rotation ticks, each row followed by its count of ticks
The counts run from 0 to 293.
[ 36  -7  19   2  -6  -5  -3 -26 -36  27  53 -32 -18  15 -35 -25 -30 -16
  45  23  27  23 -12 -29 -17  22  43 -27  42 -16 -20   5  53  23  26  55
  15  15  -1  19  -9  -8 -10 -27  26 -57 -14   6 -21 -16  11 -21 -22  24
 -14 -35  14 -15   0  33 -20  25]	151
[ -7  24 -31   3  54  -6 -22  68  15   6 -40  23 -13  34  20  28 -27 -26
  19  21  21 -57  24  -7  -2 -28  23  42   8 -11  33 -22 -46   3  -5 -34
  10 -12 -10   9  38   1  -3   7  21 -66  15   8  -8   3  -6 -18  -5   6
  10  35 -19  34 -13 -19  18  14]	132
[ 13  16  66   0 -31  -8 -44 -15  20 -13 -21 -15  -5  49  60 -20  11 -24
   6 -15 -16  -8  19  39  15 -11  -9  -8   1  11 -12  26  10  24  -1  14
  -6  -1  67  34   4  23 -43  16 -17 -12 -15   5  -4  46  47   4 -13  20
 -34 -10  18  11 -10  50 -17  12]	55
[  4 -11 -25  25 -10   0   6 -12  31   4 -15  20 -31  33   4   5  -6   6
  -1  18  19 -55   8  10  12  -4   4  58  27 -39 -45 -19 -20  45  -2 -34
  47 -16  45  48  41  -4   8  23  -6 -45  -9  -4  14  33   9   6 -30  40
 -27  19 -54 -10   0 -35   2  -3]	100
[-15  25  17   2 -37 -15  33  19  25  17  16  -7 -41 -25 -49 -40 -27 -14
  29  -3  20 -17 -13   9 -38  14 -17 -12  23  22 -45  20  20 -19  35  50
 -18  -4 -34  29 -31  17   4  59 -24 -19 -18   7 -29  33 -17  16 -19  17
  34 -28   4 -11 -21   9  30  27]	62
[ 43   4   0  27   8  34  13  -1  15  33   4  14 -22  36 -22   1 -32  -1
   9  40  12 -19  70 -22  17   3  31  24  19 -40 -42  -6   8  46  22  -8
  28  19  20  50  -7  -4  15 -47  13 -55  34  -8  26 -17  30 -33 -16 -17
  -3  -1 -21 -20  18 -21  -6  23]	241
[ 22  23 -24   1  20   5  36  31  -8   9 -13 -20  29 -29   0  -6   3 -18
  32  19  29 -42   2  12  12  -8   7 -12  31  18 -17   4 -32 -24  10  22
 -34  20   3  19 -44   6  24  48  -2 -48  -7  -7   7 -14  -8 -53 -28   1
  32   3  31   8  56 -85  21 -17]	229
[ -3  39   7  -2  21  -3 -18  16 -20 -36 -64  -6  35   2  66  -8   4 -59
   7  -9  17 -24 -14  12 -12 -25 -37  27   3  28  -2  26  -8 -27 -14   9
 -23   5 -18 -33 -35  45  21  37  11   7 -10  27  35  18   9  26   9 -25
  35   0  31  24 -16  12 -11 -29]	225
[ 16 -27  20  50 -26   6  15 -15  23  13  21 -54 -27   6 -19  -3 -25 -49
  23   9  40  34  -1 -33  17  17 -11   1 -31 -31 -29  11  33  42  14   9
   6  -9  10  39 -20  20 -19 -40  -1   4   0  33 -24   6  10   0 -23  13
 -38 -40  40  -5   7  15   5  60]	51
[ -5  13  25 -12 -18 -18 -22 -31 -24  27  27  36 -41  32 -12 -24  -5  25
  24   2 -23   4  47  -8 -27   7  25  -6  52 -38  12   4  32  40  10  23
  28  16  -2  -8  36  -1 -12 -44  17 -11   1  -7 -12  11   7  29  -4  -4
 -14   7 -29  -2 -47  75 -43 -12]	12
[ 27 -18  29 -27 -36  37  -3 -39  31  23  53  13 -29  -9   5   8  22 -10
 -49  -1  28  26 -30  -1  22  17  -3  60  -8  33   4 -22 -11   6  25 -13
  40  16   0 -29  23 -10  -7 -38 -48  12   4 -45  22   5  18   7 -13   2
  13 -52   0 -54   0 -20   7  25]	6
[-23   7 -30  21  16 -31  57  43  18  12  -9 -10 -18 -25 -17  -7 -13 -15
  44  17  11 -53  28   6   8   0  14  -1  33  -3 -13  -1 -46  16  -3 -23
 -33   1  -2  31  -8   6  24  44   2 -47  16   0 -18  -2 -25 -36 -37   8
   7  36  -3  26  47 -65   3  -1]	231
[ 29  -9   9  -1 -14  35 -59 -29 -45 -26  31  -3  45   2  29   8 -12   3
  -9  25 -10  55 -18  28   3 -14  -6  22 -23  27 -13   9  17 -30   0  32
   8  30 -22 -43  -6  16  -5 -18 -21  21 -33   7  27 -12  40  33  28 -17
  39 -52  12  -8 -28  47  19 -19]	116
[ 16   1   1   9   6  31  33 -36  44   4 -16   4  -6   4  28  25  25 -26
 -53   7  26  -4 -26  -1  29   3 -29  82 -19  10 -45   6 -15  16  -3 -43
  27  10  21 -33 -11   2  15 -19 -23  14  25 -15  56  -6  26  -2 -13 -13
   9  -6 -12 -31  12 -64   7  -8]	237
[ 16  33 -19  -5  45  30  -1  58  -2  31   1  33  -6  -7 -11  17 -42  -9
   6  24  18 -17  48 -32 -17   0  26  25   0  -2  29  -9  -9 -15  26  -2
   6  23 -55 -16  -8  -2  16 -45  16 -37  39   2  10 -41   7 -21  19 -54
  51  -2   1  13  -8   3  11  23]	273
[  2  34  13 -29  14   1 -60  -9 -20 -21 -57  10  36  10  68   0  27 -13
   0 -25   7 -32 -30  20 -21 -27 -33  16  -2  26  39  18   3 -39  -3  32
   5   3  -5 -32  -2  15 -18  15  -2  28 -37  41 -19  21  -1  34  32  16
   5   2  21  25 -44  37  18 -24]	25
[ 10  12  23  31  16  26 -35  24  -3 -15 -17 -38  44  13  61  18 -22 -59
  10  26   8  31  23   5  24 -19  -6  13 -34  32  -4  14 -10  -5  -7  -7
 -34  21   6 -18 -29  39 -13 -13  -7 -21  25  19  36 -20  50 -25  -9 -39
  19 -27  55  24  17  16  -1  19]	85
[  4  14 -34  15  17 -17  53  34  -3   9 -14  -8   3 -26 -21  -6 -10 -17
  47  24  18 -45  17   4  11  -7  16 -11  29  -1 -20  -6 -38  -8   6   3
 -33  11   0  30 -27   8  22  46   3 -52   9  -5  -8 -11 -22 -50 -42  10
  19  20  13  22  57 -75  12  -4]	230
[-30  12 -25  -9  28 -45   7   6 -10 -28  -9 -12   1 -27  30   5  19 -15
  10  13   3  -7 -74  19 -24  13 -21   6 -22  57  -2  39 -19 -26 -36  10
 -27   0 -35 -76   7  -2   1  34  -2  15 -28  37 -10 -26   1  25  23  22
  15  13   8  47 -11   9   5 -33]	125
[  1 -32 -23  22 -46   6  17  -1   5  -3  71  27 -37 -20 -45 -10 -18  57
  21  33 -36   7  66  30  17  24  36 -14 -13 -35 -10 -20 -22  41  -5   2
  14   4  -3  42  36  -4  -9 -19 -18  16  -8   0 -29 -16  11  20  15  12
  -8   6 -31  11  11  13  12  -1]	110
[ 25 -24 -24  -2  -5  15  50  17   9  31  64   1 -35 -35 -32   9  -5 -19
  10  24  48  -8  12 -34  27  37  29  18  -3  -4  17 -42 -19  26  18 -19
  13   8 -31  11   8 -12   4 -56   2 -13  24 -29  -3 -36 -10 -23  -9 -19
   4 -18   6 -11  42 -54 -10  39]	140
[ -9  34   4  11  -8  -4  20 -30 -12   9 -14  15  -1 -10   4 -23 -11  23
  13 -14 -25  11  35   1 -41  15 -27 -22 -20   2 -22  58  37  -2  20  44
   3  24 -38 -31 -36  12   9 -35   1  61  -2  46  -7 -31  14  46  37 -40
  25   8  11  30 -41  63  -2 -25]	214
[ 24  35   9 -24   4  25  22 -22  29  11   2  45 -44  23   4 -24  -9   3
 -44   2  17 -35  -3 -12 -34  33 -11  52  11  23 -59  33  34   8  26   9
  43   0  -9 -12 -17 -10  18 -11  -4 -13   6  -9  43  -8  38  28  26 -25
  36  -8 -48 -27 -31  21 -16   9]	104
[ 13 -34  -1  34 -14  -8 -31 -19 -25  18  50 -36  12 -18 -43  10  -6  29
  41  17  -3  45 -10  12   7  -7  15 -32 -17 -21  10  -6  16  -9   7  37
  -4  22  -5  16   4 -11 -43 -18 -34   9 -35  29 -78 -17 -10   2  -4  42
 -21 -32  40  18   2   9  50  11]	19
[ 13 -13 -45  14  34   5 -10  11  -7 -14  -7 -23  39 -30   3  36   5 -15
   1  25  49  -4 -73   0  23 -16  -8  37 -25  33  -1  -5 -31 -42  -8  -8
  -3   7  -2 -26   9 -11 -10  20 -24 -17 -29  23 -11 -27 -15 -12   3  28
  16 -11  25  13  23 -70  64  -1]	128
[ 56 -19  21 -15 -20  27 -15 -79 -49  -9  31 -13  19  16  26   0  24 -21
  -7   7  32  25 -35 -19  21  19  14  28  27 -19  -2  -5  29  27  -3  25
  39  23  23 -22   8   1   5 -51  19  -2 -29 -10  25  -7  31   3  -9  12
 -22 -38   8 -36   0  12 -43 -21]	148
[ -3   2  36  15 -28  42 -19 -30  37  44  21  10 -20   1 -21   8   5  25
 -32   6 -18  46   9  23  -3 -19 -31  43 -11  12 -40  15  -7  -9  41   2
  19  38  10 -25  -7   3 -11 -15 -68  16  20 -35  -6  22  23  11 -23  -8
  30 -43  -9 -46 -25   5  46  -1]	206
[  8 -19  16  21 -10 -31  15 -16  17 -11  -6 -46  -2  -2  49   3  43 -25
  26  -8   5 -17  -9  21  54  -1  -1 -25 -18  -2  18  -1 -25  34 -20 -14
 -24 -11  55  20   9   6 -40 -13  -9   8 -10  20 -30  -2  15 -25 -19  42
 -66  21  48  40  49 -30 -10   5]	188
[-32  18  12  17  10 -27 -71  18  -5 -11 -32   1  -1  25  38   8  -3  -6
  29 -10 -12 -10  -4  21 -19 -29 -12   8 -15  -6  38   6  -4 -13 -10   8
   0  -6  -3 -19  35  22 -39  14 -14   8 -31  49 -51  31  -4  42  17  28
 -14  13  12  40 -57  66  28   1]	23
[  6   2 -52  -2  21  18 -21  -6   0 -23 -19  49  20  -9  34  37  24  27
 -22   9   4 -34  -8  37  12 -23  -7  67 -23   0  20 -15 -42 -24 -19 -26
  26   7  -8 -35  37  -6  17  -1 -25  20 -26  18  14 -14  -9  33  26  11
  22  30 -38   7 -15 -51  40 -40]	268
[-44   9   0 -16   1 -28  27  15  28   9 -29  22  -7 -26  40  19  56 -28
 -15 -33  -1 -26  -1  18   9 -12 -34  36 -11  20  49 -12 -61  -6 -10 -40
 -18  12 -17 -59  26  18   3   0 -25  39  20 -13  -3  15 -18  19 -12 -13
   5  24  12  15  -7 -32   2 -26]	35
[-13  34  47  -5  20 -26  27 -14  25  45 -13   9 -33  22  32  -1  22 -14
  12 -10 -31 -14  61 -13   0  21   4 -13  28  -7  11  24  -8  46   9 -19
  -6  28  30 -28  -9   0  -7 -61  14 -18  62 -26  -7 -22  29 -25 -21 -35
 -18  32  10  22   1  21 -56  -7]	44
[  6   1  32  -8  -6 -20  53 -62   9  17  -5  -7 -15   2  39  -9  54   7
  -8 -21 -20 -19  22   4  19  40 -14 -19   4  -8   0  29   1  45 -11  -1
   0  23  37 -38  -9  -9  -5 -61   7  42  25  -6  -4 -30  26  -5  -6 -11
 -39  29  21  16  20   4 -59 -28]	46
[-14  15  35 -20 -11 -25  -5 -45 -24  18  23  34 -38  22   2 -29   7  18
   9 -10 -29   2  22  -8 -40  20  11  -8  37 -18   7  20  33  29  10  36
  25  23  -9 -37  16  -2   4 -36  16   6  -6  -1 -15   4  15  39  14  -8
  -8   3 -22   5 -53  88 -51 -16]	13
[ 32  43  59 -24  -7  13 -14  10  43  18 -27 -15 -19  19  41 -30   2 -56
 -10 -21  42 -32 -18  -8  -7   7 -21   9  23  41 -21   8  14 -11  42  21
  -2  -5  24  21 -36  17 -12  30 -15 -40   6 -25  12  37  19 -13 -22  -2
  13 -34  28 -26  -1   0   3  30]	195
